Here are some points, one per row:
<-20 -30  47 -25  10   5  59  42   6  -8  -5 -21 -23 -14 -34  20  25  40 -32  26 -18   3 -17  28  -7  -3   3  -7>
< 22  -4  -5 -30 -40  31  27  36 -50   2  -6 -26  51  26   5   4   6 -12 -37  29  -5  20 -44 -17   7 -28   2 -27>
<  7  19  25   6  -1  30  -3   5 -27  35 -23  -6 -24 -49 -10  20  29  11 -10  -6 -24  -7  -5  -9   2   5 -12 -26>
<-43  -3  21  52 -66   7  35  21 -66  -6 -12 -11 -18  -6 -45 -10 -11   2   6  -8 -83 -26  -6   1  -8   6 -22   7>
< 11  -8 -15  -1   5 -29 -19 -21  -9 -64  56 -16 -30   1 -30  11  19  -1 -20  15  -7  14  -2 -36 -30  11  15  41>
< -3 -27  -7 -26 -10  -6   3 -10 -11 -26  -4   8  15  11   4 -10  -3  26 -28  -9   7  13  10 -12   1  13   2  -8>
<  7  21   0   6  12 -13  12  15   7 -15 -10  38  -9  22  18  -6 -30 -15  31 -20  -6   9 -14   4  -1   7  -6 -39>
< 10  -7   0  46  -4  13 -43  30  32 -28  23   8  12  34   5  16  -2   0  14 -14  28  -6 -19 -10  22 -14 -21 -20>
<-29 -14  29  -5  -6  16  14  52  19  28  -5  -3  16  -1   0  -4 -25   0  -2   3   0   6   1   9 -25 -25   2  37>
<-26  12   2 -29  -5 -22 -15   2 -11 -14 -27 -18  32  29 -26 -22  20  14 -17  23  26  -5   0   8 -13  -1  -8   1>
<  6  16  -5  29  -2  45  18  23   4  14  -2   7  29   7  27  -3 -30   9  -3 -26  30  16 -39  15  43  10  -3 -21>
< 55  20  33 -33 -18   1  10   5   2 -39  33   1  21  28  19   3 -24 -25 -34  13  29   3   2  19  45  18  23 -34>
< -1  33  12  -1  70 -21 -19  17  29  21  -1  23   8  -4 -17  50   6   1  26  -5 -17 -10  22 -34  11  -1   5  14>
<-19  34 -14 -10   5 -26   3 -27  -5  -7  -8 -13 -11  -7  33 -19  -8   7  33 -22   7   0   1   9  18 -20  16 -14>
< -9 -55 -47  40  -8  -7 -35  -4  38 -23  30 -26  41  16  21  29 -17 -30  14  15  12 -15   7 -25  -6  22  31 -16>
<-19   3  30   1  -9 -13  -2  -8  27  23   3   4 -30   2   6  20   1   2  36  -9   5  19  10  19  17 -21 -12   4>
<-18  11 -28  11   6  14   5  -3   8  24 -15   4  28 -13 -19 -12 -47  -7  -1  13   6 -20 -17 -30  -7  -2 -17  -2>
<-26   5  10 -33 -24  29  34  30 -42  51 -19  22 -42 -27 -32 -21 -21  33 -42  28 -26  39   7 -18   7 -24 -13 -26>
<  0  24   5 -19  20 -25  27  11  -9   9 -14  18 -16 -27  23  16 -22  63   2  11 -10 -18 -25 -18  -4 -32  -4  16>
<  7   6 -32 -14  -5  -2 -28  28   9 -28  20 -14 -45  20  11   8 -13 -30  40 -20 -17  -4 -15  12 -17  -1   6 -14>
< -5 -14  32 -30  -2  18  -8  26  20  26 -10  40  -3 -15  13  -2  16  21   7 -17 -13 -11  -9  12  20  -9  -2  22>
< 54   3  22 -12 -17  72  -7   0 -28   6  10  27  36  18  40  31  -8 -32 -13  29  35  22  15  18  36  27  22 -63>
<-12  15  15 -28 -15   3  33  34  93 -25  47   8 -11  15  12  14 -15  26  -1 -12  30  26 -28   0  48  24  18 -34>
<  0  -5 -32  12   6  22  -6 -19  -3   0  23   4 -13   6  -9  12 -15  -1   7  13 -25 -16   9 -10 -36  -5  21   7>
< 31 -18 -30 -21   1  64 -14 -28 -17 -34  15  -8 -11  21 -17   2  36 -61 -15  16 -15  22  -3 -21 -19 -19  54 -16>
<  7 -44  -7 -20 -22 -25  19   1   1  24 -12 -17   2 -11   6  -3  -4  19   1 -11 -38 -22  22   4   1  14  29   1>
< 23 -10 -17  19  -5   5 -41 -20 -12 -48   0  11 -15 -30 -25   9  17 -14  16  26   2  15 -14   9  -7 -34 -41 -41>
< 26   1  -2 -24 -17  -2  40 -22 -14  27 -22 -18  -3 -15 -32  26 -16 -15   7   9 -12  -4  35 -22  -9  23  15  29>
<-16 -38  34 -22  17 -30 -20  10  27  -7  41 -28 -27  -3 -27 -15  42 -29  -1   8 -27 -49  18  22 -30   1  23 -29>
<-20 -41  97   8  34 -49  33  22  45  27  33 -11  15 -26 -53 -18  71  22 -52   8   3 -38 -31  15 -29  29   8 -17>
<-64   3  28  35   1  38 -40  -7 -22  33   6  24  10   4   9  -3 -23   0  14 -27   4  15  -9  39  -6 -25 -12 -26>
Along one direction, these points spread out more than along any other. How far along it is each point below, from 0 to 99? 50 is the average, and the first point above lies past it.
<  1 -35  -2   3  21  13  -8  31  36   8   2 -10 -11 -43  10  26 -14  -1   5  18 -15   4  29  14  25  24  13 -50> 48
<  0 -38  23   5  16 -46  41   5 -49  34 -30   1  25  -1  19  16  49  20 -19  -9 -33  28   5  18 -52 -16 -54   8> 74
< 29 -16  16  -6 -12 -10  19 -21 -23  16  34 -22  26  82 -25  24  43   4 -15 -35  17   9   8 -18  -8  -8 -23  -2> 47
<  6  -7 -20   2  34  -6  24  -2   1  17  -5  14  21 -17 -24 -10 -15  19  37 -15  -9 -17  -7 -31  15 -23 -26  27> 56
<  9 -49 -31 -28  37  19 -13 -30   8  -3  17 -25 -42 -24 -35 -17  -7 -21 -34  46  -1  17 -30 -18   8 -14   2 -20> 49
<-26 -26  45  -7   7 -13  -8  24  35 -18   6  -5   4   6  -9  16  24  24  -5  -3 -34   8   3  24  12   3  -9 -16> 61
< 14  -8 -29 -32   4  -2 -21  37  -3  34 -30   5  35   1  10  33 -19 -20  34  -6 -27 -38  -8 -29  35  11 -14  -5> 43
<-23  20   4  33 -39  39 -16 -14 -67 -21   9  -8   0  15 -62 -24   4 -11 -67  31 -18  17 -21 -27 -21 -19  -9  -4> 53
< 29  13 -49 -25  -3  38 -20   7  12 -34  47  39   9  62  22 -29 -11  -4   2  -1  29  41   6 -28  -3  -8  22 -19> 17
<-29  13  -8  41   5  36 -26   7  -2  -8 -12  54 -30 -43 -16  18   4 -16   9  29 -48  13 -21  30  26 -28 -12 -35> 49
< 36 -13   0 -14   7 -15  -9 -38 -56 -21 -34 -80 -37 -27  -8   3  13 -46  24 -21  15 -30   3   6 -31  39   8  25> 51
< 18  11 -41  -2  -1  26 -24  13  24  -7   8  30   3  27  25  61 -10 -16 -29   8 -28  26  37 -23  -4  -2  22  10> 31
<-57   7  19   0   1 -40  -7 -11  -3  11  12 -14  12   2  11 -18 -49   5   8   5  14 -32 -10 -16  -5 -32 -14   0> 56
<  7 -26 -22 -10  24  -9  21 -45 -43  45 -12 -32  30   5 -15 -14 -10   4  23 -48  32  14  30   7 -72   4 -37  51> 58
< 29 -40   6 -10  44 -27  52 -48   1  72 -51  -1  16 -20 -33 -14  19  -6  25  19  -8 -15  23  14 -40 -19 -50  28> 74
<  1  12 -17  12  29 -11  14 -30  21  31   7   4   8  16 -31 -35 -25   3 -49  10  -7  24 -10   1  -7  11 -41  11> 55
<-30 -44 -13  20 -22  22  -2   2  29 -25   8  23  14  44 -22 -14  25  30 -22 -50  19  -5 -43   0   8 -31   3 -21> 46
< 20 -30 -25 -25  10  -3   3   5   7  -9  16 -22  13  18  -5   6  11  14  -7  15 -36 -14  26 -20   9  -3 -11  23> 52
<-22 -11  -4   4 -11  20  10   6 -15  14   1 -13 -34 -28   4 -39 -14  10  12 -26  10 -21  10  11   6   9   9 -11> 55
< 40  46   6 -13 -18  16  19   0  17 -29  -7  30 -17  44  56 -23  -9 -13  29  -6  66  13 -13  36  50  15  21 -16> 20
< 18  42  -4   9  -2  10  -5   7  11 -26  18  32  -6  18  42  36  18  34  35 -40   9   5  -6  56  30  19  -1  15> 35
<-20   1  -7 -10  -8   1   7  -8  12   8 -34   0 -46 -20   2 -17  15 -21  17  -9 -23  -3 -14  18 -12  -9  22  -5> 57
<-10  21  13  53  -6 -23 -26 -37 -19  13  66  28  42  14 -25 -14  28   3  -8  -1  19   6 -16  23 -29   9 -22 -12> 48
<-38  34   6 -27  30  15  -9  76   7   6 -23  39 -25 -11  30 -12 -10  33  36  -6 -30  17 -23 -16  23 -40  11   2> 55
